In the data rows, the value 128 means zero.
Some points, each followed by its number:
array([119, 142, 136,  97, 128, 114, 149, 111, 130, 230,  65,  97, 127,  85, 141, 114, 137, 144,  72, 163, 122, 217, 126]) 0
array([144, 133, 150, 134, 172, 145, 132, 140, 123,  80, 138, 134, 148, 192, 104, 149,  94, 121, 173, 118, 140,  71, 121]) 1
array([107, 124, 130, 124, 115, 104, 104, 121, 137, 105, 117, 155, 116,  97,  91, 124, 159, 125, 112,  97, 139,  97, 110]) 2
array([111, 126, 121, 135, 132,  95, 124, 140, 131, 136, 111, 132, 133, 100, 121, 109, 153, 144, 124, 117, 123, 155, 103]) 3
array([126, 123, 123, 141, 158, 118, 125, 136, 123,  45, 145, 128, 158, 169,  55, 124, 135, 108, 183, 131, 105,  58, 115]) 4
array([179, 142, 112, 154, 135, 124, 163, 143,  84,  20, 131, 173, 143, 162, 109, 130,  93, 112, 197, 123, 109, 131, 161]) 5
array([143, 139, 128,  98, 129, 147, 160, 108, 136, 220, 100,  80, 110,  98, 153, 116, 118, 138,  96, 169, 125, 213, 145]) 6
array([153, 130, 138,  90, 116, 163, 156,  77, 168, 241,  77,  67, 121,  72, 159, 118, 113, 134,  81, 185, 110, 198, 156]) 7
array([108, 126, 133, 150, 164, 149, 124, 115, 136,  89, 181, 152, 143, 136, 138, 125, 115, 107, 131, 154, 174,  82, 188]) 8
array([ 94, 134, 141, 131, 125, 111, 132, 132, 106, 149,  96, 117, 129, 113, 124, 123, 140, 149, 118, 117, 119, 168, 111]) 9
array([152, 122, 142, 118, 142, 148, 100, 147, 159,  77, 218, 137,  92, 187, 119, 198,  92, 150, 155, 120, 158, 115, 160]) 10
array([150, 122, 133,  96, 111, 167, 152,  90, 155, 215,  81,  79, 123,  78, 160, 123, 108, 126,  94, 160, 109, 176, 145]) 11
array([124, 104, 127, 125, 129, 142, 129, 123, 116, 111, 133, 130, 128, 157, 134, 159, 112, 123, 159, 123, 127, 119, 121]) 12
array([153, 124, 128, 114, 135, 137, 161, 116, 155, 153, 106, 119, 148, 137, 149, 122, 120, 122, 134, 152, 127, 164, 136]) 13
array([136, 136, 130, 126, 156, 103, 127, 130, 129, 132, 149, 118, 143, 170, 132, 123, 120, 121, 132, 140, 127, 128, 127]) 14
array([138, 130, 136, 110, 130, 142, 149, 124, 136, 177, 116, 100, 134, 123, 153, 136, 124, 140, 115, 152, 111, 166, 137]) 15
array([ 71, 109, 116, 120,  84, 109,  97, 116, 133, 108,  66, 161, 140,  51,  83,  90, 156, 147, 112,  77, 122,  76,  77]) 16
array([ 87, 130, 121, 118, 140, 101, 134, 112, 127, 114, 112, 146, 136, 117,  97, 105, 152, 144, 135, 108, 121, 116, 105]) 17
array([139, 105, 117, 158, 142, 130, 110, 143, 109,  42, 189, 146, 117, 197, 130, 151, 111,  98, 173, 121, 162, 131, 129]) 18
array([163,  77, 125, 157, 167, 140, 136, 198,  29,  47, 204, 192, 123, 225, 188, 140,  72, 127, 230, 147, 197,  92, 173]) 19
array([136, 116, 126, 115, 117, 144, 131,  91, 155, 165,  98, 106, 134, 107, 135, 121, 111, 122, 124, 137, 122, 128, 131]) 20
array([159, 119, 143,  86,  98, 176, 156,  65, 177, 252,  63,  60, 111,  52, 166, 123, 104, 129,  83, 182, 112, 187, 166]) 21
array([105, 139, 139, 111, 114, 103, 129, 121, 137, 152,  94, 129, 124,  85, 136, 117, 145, 145, 107, 131, 120, 153, 117]) 22
array([123, 125, 129, 141, 114, 122, 127, 151, 104, 119, 132, 124, 129, 143, 110, 130, 161, 132, 133, 117, 115, 136, 122]) 23
array([147, 125, 129, 119, 121, 164, 143, 103, 154, 164, 119,  92, 137, 112, 140, 127, 107, 126, 114, 140, 114, 153, 129]) 24
array([105, 152, 131, 103, 129, 102, 141, 127, 132, 205,  98, 104, 127, 101, 125, 113, 136, 138,  84, 138, 124, 192, 117]) 25
array([159, 131, 133, 120, 149, 108, 118, 133, 129,  60, 156, 163, 110, 155,  73, 119, 116, 123, 178, 129, 111, 109, 142]) 26
array([123, 125, 131, 100, 112, 139, 142,  94, 144, 203,  83,  94, 121, 100, 146, 125, 119, 141,  93, 154, 107, 178, 124]) 27
array([ 72, 134, 122, 114, 100,  86, 107, 120, 121, 154,  64, 149, 133,  46,  98,  89, 180, 148,  88, 106, 128, 135,  86]) 28
array([108, 144, 150, 136, 124,  84,  97, 177, 132,  83, 176, 178, 135, 222, 139, 187, 118, 115, 199,  81, 125,  93, 214]) 29
array([165,  97, 126, 156, 163, 104,  93, 193, 104, 115, 169, 161, 111, 151,  93, 126, 144, 117, 126, 117, 110, 111, 167]) 30
array([154, 142, 156, 156, 188, 158, 121, 115,  94,  38, 192, 163, 152, 155, 102, 154, 131, 152, 172, 100, 159,  53, 118]) 31
array([116, 119,  75, 149,  89, 122, 118, 124, 119,  69, 151, 161, 152, 177,  95, 140, 129, 127, 156, 115, 154, 108,  85]) 32
array([114, 119, 122, 159, 118, 114, 116, 125, 136,  97, 126, 131, 122,  98,  93, 125, 123, 134, 158, 104, 146,  66, 106]) 33
array([137, 101, 143,  97, 172, 138,  99, 139, 145,  73, 170, 118, 130, 128, 111, 134, 124, 156, 122, 135, 173,  88, 136]) 34
New points follow, each followed by the numbers of its three nearest points above, smallest number first.
array([ 72, 100, 112, 117,  69, 125,  99, 124, 142,  69,  70, 160, 154,  52,  83,  90, 142, 138, 130,  69, 119,  46,  73]) 2 16 33
array([107, 147, 123, 124, 140, 126, 116, 137, 105, 124, 140, 140, 104, 118, 110, 135, 162, 141, 112, 120, 130, 118, 118]) 2 17 23
array([127, 145, 130, 134, 122, 126, 138, 121, 121,  75, 125, 148, 140, 169, 108, 129, 114, 125, 142, 119, 114, 108, 109]) 12 14 23
array([132, 130, 143, 180, 152, 135, 140, 126, 120,  67, 157, 162, 154, 134, 144, 109, 142, 130, 143, 132, 141,  91, 142]) 8 12 14
array([137, 170, 191, 115, 145, 147, 107, 140,  93,  48, 156,  63,  86, 227, 178, 116, 128, 151, 179,  53, 198, 169, 119]) 1 12 18
array([118, 115, 117, 114, 102, 149, 136, 108, 147, 142,  93, 121, 129, 100, 124, 130, 128, 132, 122, 142, 112, 116, 131]) 20 22 24
array([124, 132, 127, 120, 115, 144, 124, 110, 128, 140, 115, 126, 130, 119, 129, 139, 121, 113, 125, 134, 115, 116, 119]) 12 20 24
array([140, 199, 113, 173, 158, 106, 136, 183, 108,  19, 198, 119,  85, 251, 197, 121, 170, 134, 170, 130, 245,  72, 120]) 18 19 31
array([106, 133, 112, 125, 109, 111, 113, 132, 139, 110,  88, 149, 126,  89, 104, 124, 143, 131, 102,  99, 136, 100, 102]) 2 3 17
array([ 86, 133, 127, 109, 103, 108, 121, 127, 119, 136,  70, 141, 132,  74, 104,  86, 156, 148, 109, 115, 121, 123,  93]) 3 22 28
array([103, 137, 131, 139, 103, 136, 130,  95, 102, 105, 202, 118, 175, 190, 164, 127, 111,  88, 135, 153, 141,  61, 141]) 8 12 14
array([128, 130, 112, 108, 130, 129, 101, 175, 128,  59, 206, 139, 118, 155, 112, 143, 152,  85, 140, 133, 138, 117, 143]) 18 26 30
array([166,  75,  52, 144, 136, 114, 114, 188, 111, 121, 236, 137, 135, 201, 182, 184, 145, 103, 189, 150, 130,  67, 126]) 12 18 30
array([131, 138, 119, 110, 139, 117, 104, 135, 121, 150, 132, 113, 114, 140, 103, 133, 122, 119, 139, 149, 134, 131, 150]) 12 14 23
array([146, 153,  86, 162, 176, 164, 101, 182, 151,  33, 209, 179, 149, 196, 138, 126, 131, 104, 153, 154, 122, 109, 151]) 8 18 26
array([155, 113, 135, 100,  89, 173, 139,  78, 173, 195,  87,  85, 108,  76, 146, 123, 105, 122, 107, 158, 118, 143, 163]) 11 20 27
array([141, 101, 133, 138, 122, 108, 127, 135, 117, 125, 143, 140, 139, 135, 121, 138, 128, 124, 122,  84, 147, 148, 140]) 12 14 23
array([132, 111, 129, 108,  98, 157, 140,  91, 150, 166,  99, 100, 123,  86, 139, 120, 112, 127, 118, 141, 120, 126, 146]) 20 24 27
array([133, 127, 137, 129, 132, 145, 131, 138, 118,  52, 206,  96, 121, 210, 139, 135, 133,  75, 159, 115, 122, 106,  93]) 1 12 18
array([ 49, 115, 108, 106,  69, 107,  90,  99, 137, 118,  34, 162, 136,  12,  76,  76, 167, 150,  95,  79, 110,  77,  59]) 2 16 28
array([109, 123, 115, 129, 123, 131, 117, 128, 119, 107, 138, 148, 141, 145, 135, 123, 116, 134, 154, 117, 113, 107,  98]) 12 17 23
array([170, 114, 122, 122, 148, 137, 150, 144, 113, 141, 153, 120, 144, 159, 123, 130, 112, 126, 141, 159, 130, 125, 110]) 12 13 14
array([ 57, 116, 105, 117,  82, 102,  90, 103, 140, 115,  63, 162, 126,  33,  87,  89, 167, 138,  97,  82, 114,  81,  81]) 2 16 28
array([150, 148, 144, 137, 136, 111, 124, 129, 118, 145, 141, 118, 118, 120, 138, 119, 132, 138, 122, 147, 137, 124, 132]) 14 15 23
array([122, 121, 133, 121, 132, 119, 133, 153,  82, 144, 127, 128, 124, 123, 113, 120, 140, 133, 119, 132, 140, 112, 113]) 3 9 23
